(in the rows, 128 means zero)
One turn moves every row onto another: examples first, then more rows asked
Bavo: [ 90 111 179 126 136 129 158 164 146 103 112 112 130 123 153 120 113 145]
duler: [ 94 110 189 133 120 125 142 130 165  97 101 119 115 109 161 128 104 152]
nife: [112 124 170 100 112 134 145 116 150 148 149 130 121 132 132 120 125 122]
basum: [ 76 125 170 105 132 109 123 158 142 133  90 129 119 118 144  95 127 167]
Pinim: [120  96 152 138 123 132 115 125 157 132 125 134 100  98 135 109 114 115]
bur: [ 75  97 168 142 107 102 140 139 125 122  80 141 124 107 150 119 106 154]
bunud: [117 122 162 152 124 135 130 109 157 106 116 116 119 114 140 134 113 100]
takim: [ 85 154 185 114 133 123 133 114 129 155  98 149 115 137 131 118 136 154]
fot: [ 94 160 169 137 106 126 132 161 148 157  70 132 129 124 143 119 133 126]
derug: [105 101 176 117 103 116 125  91 150 139 140 125 128 116 137 122 114 134]
lut: [ 94  92 151 102 113 115 132 114 137 123 106 143  95 122 135 133 104 114]
kepo: [111 118 175 172 137 144 125 109 147 133 104 154 126 107 136 117 120 121]
foner: [115 108 152 155 113 122 117 134 145 116 104 102 135  88 145 109 112 127]
Ketun: [ 93 149 170 116 127 128 140 145 153 138  59 129 136 150 148 115 118 117]
dag: [ 74 115 170  94 148 114 125 127 149 123 117 140 120 149 129 115 128 124]
gisa: [120 141 173 167  95 129 131 108 150 138 112 123 123  97 145 120 122 132]
vusod: [ 93 140 143 126 118 121 113 162 125 124  96 137 149 113 146 102 110 159]
patos: [ 79 118 157 127 110 102 130 174 149 137  99 113 135 136 139 116 126 107]
pup: [ 82 134 176 121  99  96 152 148 149 148  96 117 129 157 149 112 122 124]
dabo: [ 95 128 171 130 106 134 129  98 144 145  76 175 123 113 140 124 116 135]
bobol: [103 168 161 124 100 126 130 121 134 148 127 158 123 135 137 125 121 143]
ved: [115 124 172 129 134 146 117  99 127 133  81 126 139  97 140 123 110 152]
gigap: [ 88 132 150 116 133 122 132 146 141  96 126 139 124 149 141 135 106 118]
vuk: [ 99 144 155 117 120 125 130 135 136 157  99 126 123 146 124 136 131  90]
Binep: [103 132 149  97 113 113 127 134 131 164  85 113 133 145 134 107 120 113]
Sug: [112 141 172 127 132 154 132 129 131 151  90 138 158 106 139 104 125 154]
mib: [107 109 173 172 120 119 139 139 133 129 114 124  99  97 146 117 114 144]

Ketun turns into pup
nife turns into Sug
derug turns into ved
Where do these go?
bunud turns into gisa
lut turns into dabo
bobol turns into vusod
dag turns into takim
patos turns into vuk
Pinim turns into kepo

One turn moves every row onto another: examples first, then more rows asked
Madip: [178  99 158 105 145 131 126 155 142 125 100 139 139 131  89  98 146 114
 150 101 126 133]
vebi: [152 109 128  74 140 118 116 135  98 118 121 112 124 148 113 108 120  93
 116 108 141 127]
tam: [131  99  98 127 137 132 116 127 123 131 109 135 171 143 132 114 128 109
 152 108 118 149]
fozat: [146 127 147 131 145 125 101 170 125 153 127 153 124 105 104 120 130 111
 133 125 127 110]
Zazaz: [158 120 113 102 152 117 121 149 142 153 103 160 116 133  94 121 113 154
 130 103 147 108]
Geva: [128  84 121 134 140 127 133 116 116 152 135 122 135 135  98  93 106 106
 134  98 122 136]
zibis: [138 128 123 103 148 131 126 137 157 109 107 122 155 144  70 120 126 133
 114 115 103 110]
saraf: [156 112 138 133 133 124  95 109 159 158 103 126 130 139  73 111 146  99
 130 133 139 111]
nugo: [148 102 135 119 141 123 131 163 119 117 131 148 149 120  81 142 118 108
 118 118 147 130]
zoge: [131 111 118 115 146 157 122 117 104 156 108 132 134 161  68 141 164 127
 132 113 124 127]
giru: [148 112 120  89 153 157 117 148 105 167 124 139 136 124  73 111 145 126
 140 145 148 121]
dom: [135 129 115  93 148 146 109 135 130 120 137 111 146 108 116 112 130 107
 127 132 135  84]
mami: [148 139 165  83 140 125  99 132 126 137 113 154 147 127  96 132 123 118
 142 120 119 122]
vugor: [153 131 115 112 146 108 104 114 121 143  85 132 146 162  90 101 120 115
 128 109 134 159]
mebim: [136 115 114 109 157 117 112 155 134 143  91 142 111 158 121  96 126  78
 135 126 148 106]
bege: [147 124  97 114 142 152 105 114 104 154 106 150 136 144  76 106 115 102
 130 124 104  87]
Runa: [188 106 110  98 130 140 116 128  97 144  90 132 156 124 106 123 120  97
 145 118 121 128]
vazu: [133 113 148 103 176 113 100 143 125 119 131 150 148 140 118 113 145  93
 149 111 133 114]
sofo: [130 127 118 113 151 152 123 111 113 151  94 151 135 150  69 118 118  74
 127 114 125 112]
bev: [153 105 100 111 139 156 124 163 120 121 129 107 153 132 114 107 141 140
 129 106 128 137]
buz: [143 120 103 125 143 145 111 153 122 156  95 102 137 163  98  95 154  92
 150 126 139 107]
non: [163 126 104 146 120 120 113 106 114 145 115 129 148 141  81 124 137 120
 131  96 152 116]
Vof: [137 107 115 124 155 106 100 117 158 129 113 119 126 140 106 120 118  95
 103 105 153 134]
Segar: [166 105 119 115 116 161  88 143 121 126 117 132 133 129  90 143 164  99
 124 111 132 113]
vut: [174 112 134 117 167 110 105 143 118 112 121 126 136 136 104 144 130 120
 142  91 127  92]
kegis: [154 100 142 105 173 129 147 124 114 109 100 132 162 144 108 125 141 124
 141 107 118 127]
puzim: [131 120 125 130 141 130 122 119 130 143 112 110 103  99  94 105 133 122
 121 123 118  93]
Nubo: [118  90  97 128 147 152 116 123 139 150 107 122 145 108 115 116 143 109
 140 122 156 136]
dimi: [134 124  98 115 150 131 116 113 111 156  96 105 123 118 129 110 125 136
 143 111 146 110]
Nozur: [147  94 100 125 137 154  93 115 149 125 109 151 117 139 116 105 139 112
 130 108 124  83]
desol: [135  67 109 115 151 137 104 137 139 132 110 138 120 171 100  93 125 121
 119 131 115 131]
puv: [144  92 116  94 169 129 124 120 152 146 123 163 159 134  82 128 131 118
 149 101 149 111]
sud: [149  80 139  94 147 125  83 129 124 128 117 125 110 110  98 116 142 117
 123 140 129 133]
Nokav: [104 130 114 101 151 144 105 131 118 140  97 105 134 158  90 118 146 113
 121 142 135 129]
sidi: [135 120 107 145 135 140  95 108 136 115  88 148 123 125 116 124 123 120
 129 113 115 102]
subal: [147 124 118 118 133 110 105 163 144 135 138 133 160 149  84  89 124 117
 147 112 117 104]
latiz: [164 126 146 124 136 149 151 159 116 141 100 137 131 133  90 135 138 131
 117 109 122 117]
veg: [127 100 102 100 135 146 130 117 105 150 131 142 133 146  97  97 103 119
 112  99 122 134]
lelud: [165 106 112  78 179 146 105 148 134 137  87 130 137 152 124 116 138 119
 145 134 138 112]
Rafib: [139  90 130 129 142 127  97 136 128 141 104 140 102 187 104 104 140 126
 138 117 129 123]

vugor turns into Vof
dom turns into giru
Where do these go?
mebim turns into puzim
Madip turns into vut
vebi turns into sud
sidi turns into sofo
fozat turns into latiz
Nokav turns into Nubo
zibis turns into puv
veg turns into desol

